In the data rows, zero lies at 4.5, halfway between 4 and 5.
Here is a table of points, one per row:
[2 3 4 4 4 6 6 3 5 0 7 4 5 3 6 0 0 4 6 3 3 2 4 4 4 3 5 6 9 7 8 6 7 9 9 2 7 1 1 6 2 4 6 3 4 8 0 7 4 7 0 1 5 5 5 6 0 9 9 5 8 7 4 9]
[8 2 1 4 6 9 8 3 4 3 4 3 5 5 6 3 1 4 1 3 4 2 2 6 3 7 3 2 7 7 7 7 6 7 5 3 6 6 1 6 1 3 5 1 7 5 4 1 6 8 4 7 5 4 5 6 4 6 6 6 4 6 2 7]
[3 2 5 8 1 5 4 5 2 2 8 6 6 7 7 4 5 3 2 1 2 5 6 0 1 2 4 5 7 5 4 4 3 3 2 3 5 1 8 6 7 2 7 5 5 5 2 2 6 7 1 1 7 2 6 4 3 4 7 4 7 6 5 7]
[3 5 5 3 5 3 4 3 6 5 3 5 3 3 2 5 5 6 7 6 5 4 4 5 7 4 2 4 3 6 3 4 6 5 6 6 5 6 4 3 5 6 2 2 5 4 6 7 4 3 6 4 4 5 4 5 2 6 4 5 4 3 5 3]
[5 4 4 4 5 5 6 5 5 5 5 3 4 4 5 5 5 5 5 4 4 4 4 6 5 6 5 4 5 4 4 6 4 4 3 5 5 6 4 3 4 6 4 6 2 4 4 3 5 3 5 6 5 4 4 5 6 4 4 5 3 5 4 4]
[4 5 5 2 5 4 4 3 5 5 3 5 3 3 2 6 5 6 7 6 5 4 4 4 6 4 2 4 3 6 4 4 7 5 6 6 5 5 3 3 4 4 2 4 5 4 7 7 4 3 6 4 3 6 3 5 2 7 4 5 4 2 4 3]
[5 4 4 4 5 4 6 5 5 5 5 3 3 4 5 5 5 5 5 5 4 4 4 5 5 6 5 4 5 4 4 6 4 4 3 5 4 6 4 4 4 5 4 7 2 4 4 4 5 3 5 6 5 4 4 5 6 4 4 5 3 5 4 4]
[7 5 3 4 6 7 5 4 4 4 4 3 4 4 4 5 3 5 5 5 4 5 3 6 5 7 4 4 5 3 4 7 5 5 4 5 5 6 4 4 4 4 4 7 4 3 4 3 6 4 5 5 4 5 3 5 5 5 4 6 3 4 3 5]
[0 3 7 8 0 1 4 5 2 1 9 5 6 7 8 3 7 3 3 1 3 4 7 0 0 0 5 7 8 7 6 3 2 3 2 2 5 0 7 7 7 3 8 6 1 7 0 4 5 7 0 0 8 1 6 4 1 5 9 3 9 9 7 7]
[2 5 7 6 3 1 4 9 9 8 3 9 8 5 6 0 4 3 2 4 6 6 9 9 4 0 9 7 7 4 6 0 0 5 9 2 3 4 4 6 3 9 9 0 6 8 5 9 0 5 2 9 4 5 9 1 8 1 4 2 6 9 8 5]
[4 5 5 3 6 3 5 4 5 5 4 4 3 3 3 6 6 6 7 6 5 5 4 5 6 5 4 5 3 4 3 5 5 4 4 6 4 5 4 3 5 5 3 7 3 3 6 6 5 3 6 4 4 5 2 5 5 5 4 5 4 4 4 3]
[6 3 5 6 2 7 2 4 1 3 6 8 6 7 5 6 5 4 3 2 1 7 5 4 2 3 4 5 4 3 2 3 4 1 3 4 5 2 8 5 8 1 5 7 7 4 4 2 7 5 3 2 5 3 4 4 6 3 4 4 5 3 4 5]
[8 3 1 4 6 9 7 3 4 3 5 3 5 5 6 3 1 4 2 3 4 3 2 6 4 8 3 2 7 6 7 7 6 7 5 3 6 6 2 5 2 3 4 2 6 5 3 1 6 7 4 6 5 5 5 6 4 6 6 6 4 5 2 7]
[6 4 3 4 5 5 6 5 5 5 5 3 4 4 5 5 4 5 4 4 4 4 4 5 5 6 5 3 5 4 4 6 4 4 3 5 5 6 4 4 4 5 4 5 3 4 4 3 5 4 5 6 5 4 4 5 5 4 4 5 3 5 4 5]
[6 5 4 4 6 5 6 4 4 4 5 3 3 4 5 5 4 5 5 5 4 4 3 5 5 6 5 4 5 3 4 7 5 4 3 5 5 5 4 4 4 5 4 7 3 4 4 4 5 4 5 5 5 4 3 5 5 4 4 6 4 5 4 5]
[6 9 7 6 6 4 2 7 3 5 3 4 6 7 5 3 4 2 2 7 7 9 6 0 4 7 7 8 2 0 8 5 2 7 5 4 0 3 7 8 3 2 6 9 6 6 3 6 2 6 6 4 2 8 5 3 8 2 2 2 5 3 7 2]
[3 5 4 2 5 3 3 2 6 4 2 6 4 3 1 5 5 6 7 6 6 3 4 3 7 3 0 4 3 9 4 3 8 6 8 5 6 5 2 3 4 5 2 0 7 4 7 7 3 4 6 3 3 6 4 5 0 8 5 4 5 2 4 4]
[5 4 4 4 5 5 6 5 5 5 5 3 3 4 5 5 5 5 5 5 4 4 4 5 5 6 5 4 5 4 4 6 4 4 3 5 5 6 4 4 4 5 4 7 2 4 4 3 5 4 5 6 5 4 4 5 5 4 4 5 3 5 4 4]
[6 2 4 7 2 6 3 5 2 4 6 7 6 7 6 6 6 4 2 1 2 6 5 5 2 3 4 4 5 5 2 3 3 1 2 4 5 3 7 5 8 2 6 5 7 4 5 2 6 6 4 3 6 2 5 4 7 3 4 4 5 4 4 5]
[2 5 5 3 5 1 5 5 6 6 3 4 3 3 3 7 8 6 7 5 5 4 5 5 6 3 5 4 3 6 3 4 4 2 3 6 4 5 4 3 5 7 4 5 2 4 7 6 4 2 6 6 5 4 3 4 5 4 4 5 4 5 5 3]
[6 4 4 4 5 6 4 4 5 5 4 4 4 3 4 5 4 5 6 5 4 4 3 6 6 6 3 3 4 4 3 5 6 5 5 5 5 6 4 3 5 5 3 4 5 3 5 4 5 3 6 5 4 5 4 5 4 5 4 5 3 3 4 4]
[2 5 5 3 5 1 5 5 6 6 3 3 3 3 3 7 8 6 6 5 5 3 5 5 6 3 5 4 3 6 3 4 4 2 3 6 4 5 4 3 5 7 4 5 2 4 7 6 4 2 6 6 5 4 3 4 6 4 4 5 4 5 5 3]
[4 4 4 4 5 3 5 4 6 5 4 3 3 3 4 6 6 5 5 5 5 3 4 5 5 4 4 4 4 6 4 5 4 4 3 5 5 6 4 3 4 6 4 5 3 4 6 5 4 3 6 6 5 4 4 5 5 4 4 5 3 5 5 3]
[5 6 6 7 4 4 1 7 6 7 2 7 7 7 5 1 4 1 2 7 8 6 6 3 5 5 5 5 2 5 7 1 3 9 7 3 2 6 7 6 3 6 5 0 9 6 6 7 1 6 7 7 2 7 9 1 5 4 2 1 5 3 7 2]
[6 3 4 5 2 6 2 4 3 4 4 9 6 7 3 6 6 5 3 2 2 6 5 6 3 2 2 4 3 6 2 1 5 1 5 4 6 3 6 4 8 2 5 3 9 4 6 3 6 5 4 2 4 4 5 4 6 4 4 4 5 2 4 5]
[5 4 4 4 5 5 6 4 5 5 5 2 4 4 5 5 4 5 5 4 4 4 4 5 5 6 5 4 5 4 5 6 4 4 3 5 5 6 4 4 4 5 4 6 2 4 4 3 5 4 5 6 5 4 4 5 5 4 5 5 3 5 4 5]
[6 5 4 4 6 6 6 4 4 4 5 3 3 4 5 5 3 5 5 5 4 5 3 5 5 7 5 4 5 3 4 7 5 5 4 5 5 5 4 4 4 4 4 7 3 4 4 3 5 4 5 4 4 5 3 5 5 5 4 6 4 4 3 5]
[5 8 7 6 5 4 1 6 4 6 3 6 6 7 4 3 4 2 2 7 8 9 6 1 4 6 6 7 2 0 8 3 3 8 7 4 1 4 7 7 3 3 6 4 7 6 5 7 2 6 6 4 1 8 6 2 6 3 2 2 5 3 7 2]
[5 6 5 3 6 4 4 4 5 5 3 4 3 3 2 6 5 6 7 6 5 5 4 5 6 5 3 4 3 4 3 5 6 4 5 6 4 5 4 3 5 5 3 7 4 3 6 6 5 3 6 4 4 5 2 5 4 5 4 5 4 3 4 3]
These points spread out most along one direction. Take the direction at right angles to it along which they spread out most. Go by this last direction. For each point below, how far along it does it lie, from 0 to 99? 50 is the average, and the first point above lies past it. One standard deviation of the points above along it is 16.
[2 5 5 3 5 1 5 5 6 6 3 4 3 3 3 7 8 6 7 5 5 4 5 5 6 3 5 4 3 6 3 4 4 2 3 6 4 5 4 3 5 7 4 5 2 4 7 6 4 2 6 6 5 4 3 4 5 4 4 5 4 5 5 3] 41
[2 5 5 3 5 1 5 5 6 6 3 3 3 3 3 7 8 6 6 5 5 3 5 5 6 3 5 4 3 6 3 4 4 2 3 6 4 5 4 3 5 7 4 5 2 4 7 6 4 2 6 6 5 4 3 4 6 4 4 5 4 5 5 3] 42
[6 4 4 4 5 6 4 4 5 5 4 4 4 3 4 5 4 5 6 5 4 4 3 6 6 6 3 3 4 4 3 5 6 5 5 5 5 6 4 3 5 5 3 4 5 3 5 4 5 3 6 5 4 5 4 5 4 5 4 5 3 3 4 4] 51
[4 5 5 3 6 3 5 4 5 5 4 4 3 3 3 6 6 6 7 6 5 5 4 5 6 5 4 5 3 4 3 5 5 4 4 6 4 5 4 3 5 5 3 7 3 3 6 6 5 3 6 4 4 5 2 5 5 5 4 5 4 4 4 3] 45
[5 4 4 4 5 5 6 5 5 5 5 3 3 4 5 5 5 5 5 5 4 4 4 5 5 6 5 4 5 4 4 6 4 4 3 5 5 6 4 4 4 5 4 7 2 4 4 3 5 4 5 6 5 4 4 5 5 4 4 5 3 5 4 4] 55
[6 5 4 4 6 6 6 4 4 4 5 3 3 4 5 5 3 5 5 5 4 5 3 5 5 7 5 4 5 3 4 7 5 5 4 5 5 5 4 4 4 4 4 7 3 4 4 3 5 4 5 4 4 5 3 5 5 5 4 6 4 4 3 5] 57
[6 4 3 4 5 5 6 5 5 5 5 3 4 4 5 5 4 5 4 4 4 4 4 5 5 6 5 3 5 4 4 6 4 4 3 5 5 6 4 4 4 5 4 5 3 4 4 3 5 4 5 6 5 4 4 5 5 4 4 5 3 5 4 5] 56
[5 4 4 4 5 5 6 5 5 5 5 3 4 4 5 5 5 5 5 4 4 4 4 6 5 6 5 4 5 4 4 6 4 4 3 5 5 6 4 3 4 6 4 6 2 4 4 3 5 3 5 6 5 4 4 5 6 4 4 5 3 5 4 4] 54
[6 5 4 4 6 5 6 4 4 4 5 3 3 4 5 5 4 5 5 5 4 4 3 5 5 6 5 4 5 3 4 7 5 4 3 5 5 5 4 4 4 5 4 7 3 4 4 4 5 4 5 5 5 4 3 5 5 4 4 6 4 5 4 5] 57
[5 4 4 4 5 5 6 4 5 5 5 2 4 4 5 5 4 5 5 4 4 4 4 5 5 6 5 4 5 4 5 6 4 4 3 5 5 6 4 4 4 5 4 6 2 4 4 3 5 4 5 6 5 4 4 5 5 4 5 5 3 5 4 5] 57
[7 5 3 4 6 7 5 4 4 4 4 3 4 4 4 5 3 5 5 5 4 5 3 6 5 7 4 4 5 3 4 7 5 5 4 5 5 6 4 4 4 4 4 7 4 3 4 3 6 4 5 5 4 5 3 5 5 5 4 6 3 4 3 5] 57
